(in the rows, 128 means zero)
One turn moves each row of this set onto another row. After a few examples, where does it send each row asked below?
W: [140 156 147 128 112 187 107 141 141 144 125 143 136 120 133]
G: [158 120 138 132 143 181 131 141 106 137 107 146 190 115 126]
F: [117 122 130 134 136 190 147 130 113 123 106 162 106 120 148]
D: [103 100 141 114 121 172 129 151  95 119 111 133 162 128 119]
Y: [114 142 129 115 110 197 118 131 108 135  99 155 137 115 138]
T: [101 139 154 126 128 137 125 144 110 120 115 133 159 120 108]
B: [150 119 152 128 133 155 134 151 122 111 164 134 142 131 164]
A: [122 141 131 130 151 132 139 143 107 107 147 145 137 114 162]
X: [122  96 162 127 128 159 158 132  99 101 127 144 137 137 148]
R: [115 141 130 134 153 136 120 164 123 123 143 129 147 115 124]
J: [103 117 130 128 134 184 114 125 113 137  87 125 140 104 130]
C: [143 136 149 146 137 181 136 140 145 132 131 149 104 126 141]
V: [175 123 142 142 153 174 134 145 120 135 126 144 179 117 137]
Q: [108 139 155 122 127 133 144 123  93 103 119 148 149 120 146]
S: [153 108 141 136 148 179 151 129  96 126 100 155 177 118 136]
K: [119 111 158 142 139 170 144 106 119 121  97 134 116 115 149]
H: [149 136 155 142 139 164 124 116 140 128 133 127 121 112 171]
M: [133 142 127 127 133 178  93 136 133 145 124 118 146 100 151]
L: [169 112 145 145 158 172 154 133 110 125 120 154 166 120 147]
P: [131 123 131 116 126 168 105 169 117 129 149 123 167 122 134]

W goes to C
X goes to D
And these:
G goes to V
M goes to H
R goes to A

One turn moves each row of this set onto another row. After a few examples, where does it send each row asked below?
Ger: [140 112 120 149 103  93 134 113 123 121 124 135 128]
meto: [156 108 131 121 147 140 119 126 118 136 169 139 148]
dom: [149  97 140 149 163 130 126 144 100 135 136 113 115]
repog: [110 128 139 126 142 140 114 107 142 153 135 150 137]
Naba: [135 106 133 156 156 127 145 130 101 141 121 135 103]
tep: [148 136 123 155 123 108 129 137 102 117 135 119 100]
gaf: [146 147 146 157 122 115 123 140 129 109 115 134 129]
fav: [125 111 112 117 107 128 125 147 138 158 156 118 119]
kob: [155 112 144 130 147 114 146 154 118 113 147 105 139]
gopa: [152  75 142 132 133 134 114 114 127 143 133 135 138]
Kevub: [151 114 126 137  92 112 118 108 129 125 132 140 124]
borak: [113 156 138 153 141 124 132 121 130 137 138 108 105]
Defa: [140 124 130 142 132  97 132 139  84 122 142 118 114]
Lakof: [155 118 142 140 152 120 145 151 119 106 135 106 139]
Sebu: [125  98 132 133 123 132 136 143 159 148 147 100 116]
tatu: [138 146 158 132 125 148 138 144 126 123 111 122 109]
tozu: [113 101 137 106 121 119 127 125 128 160 132 114 156]
dusi: [117  99 133 103 121 126 128 128 126 160 136 117 156]
tam: [103 140 142 139 113 115 128 129 145 125 111 126 136]
gezim: [129 124 150 141 133 134 116 143 151 155 134  99  99]
Saz: [147 135 132 148 123 132 102 120 136 138 132 160 139]
Pudi: [108 153 135 152 144 123 131 118 127 140 144 108 109]
lemik: [144  90 138 150 133 125 111  94 133 138 127 134 140]
nev: [140 113 144 125 138 162 153 141 132 116 130 103 129]
zogam: [148 106 133 123  96 129 114 100 110 121 130 113 131]
Zini: [129 138 130 125 117 129 105 148 130 165 143 116 102]
nised: [146 138 145 158 124 106 130 147 136 115 111 126 130]
Tokig: [104 105 136 146 156 132 146 144 130 147 130 104 135]
zak: [100 108 135 147 156 129 140 140 129 151 128 107 137]
pom: [122 147 135 111 109 112 118 103 126 148 147 115 127]
mapev: [131  77 156 133 124 133 127 128 104 137 119 131 132]
pak: [153 135 110 146 127 123 133 103 107 126 133 117 102]
fiso: [144 113 114 110 126 164 144 130 128 136 139 134 140]
Lozu: [145 101 149 144 162 129 109 120  94 138 144 117 126]
ket: [125 149 135 111 106 117 114 105 126 150 145 121 126]
zofor: [150 131 134 135 121 132 108 118 129 133 137 167 143]
vonar: [141 146 129 117 112 150 129 133 123 143 119 153 121]
Tuz: [125 126 129 104 165 136 131 123 117 145 158 113 138]
mufa: [158 102 131 118 152 138 130 129 119 131 157 138 153]
zufis: [118 136 132 117 136 111 144 145 119 118 133  89 137]

gaf goes to zofor
zak goes to Pudi
And these:
lemik goes to Lozu
zogam goes to mapev
gopa goes to dom
gezim goes to Zini
ket goes to dusi
Tuz goes to zufis
vonar goes to fiso
nised goes to Saz

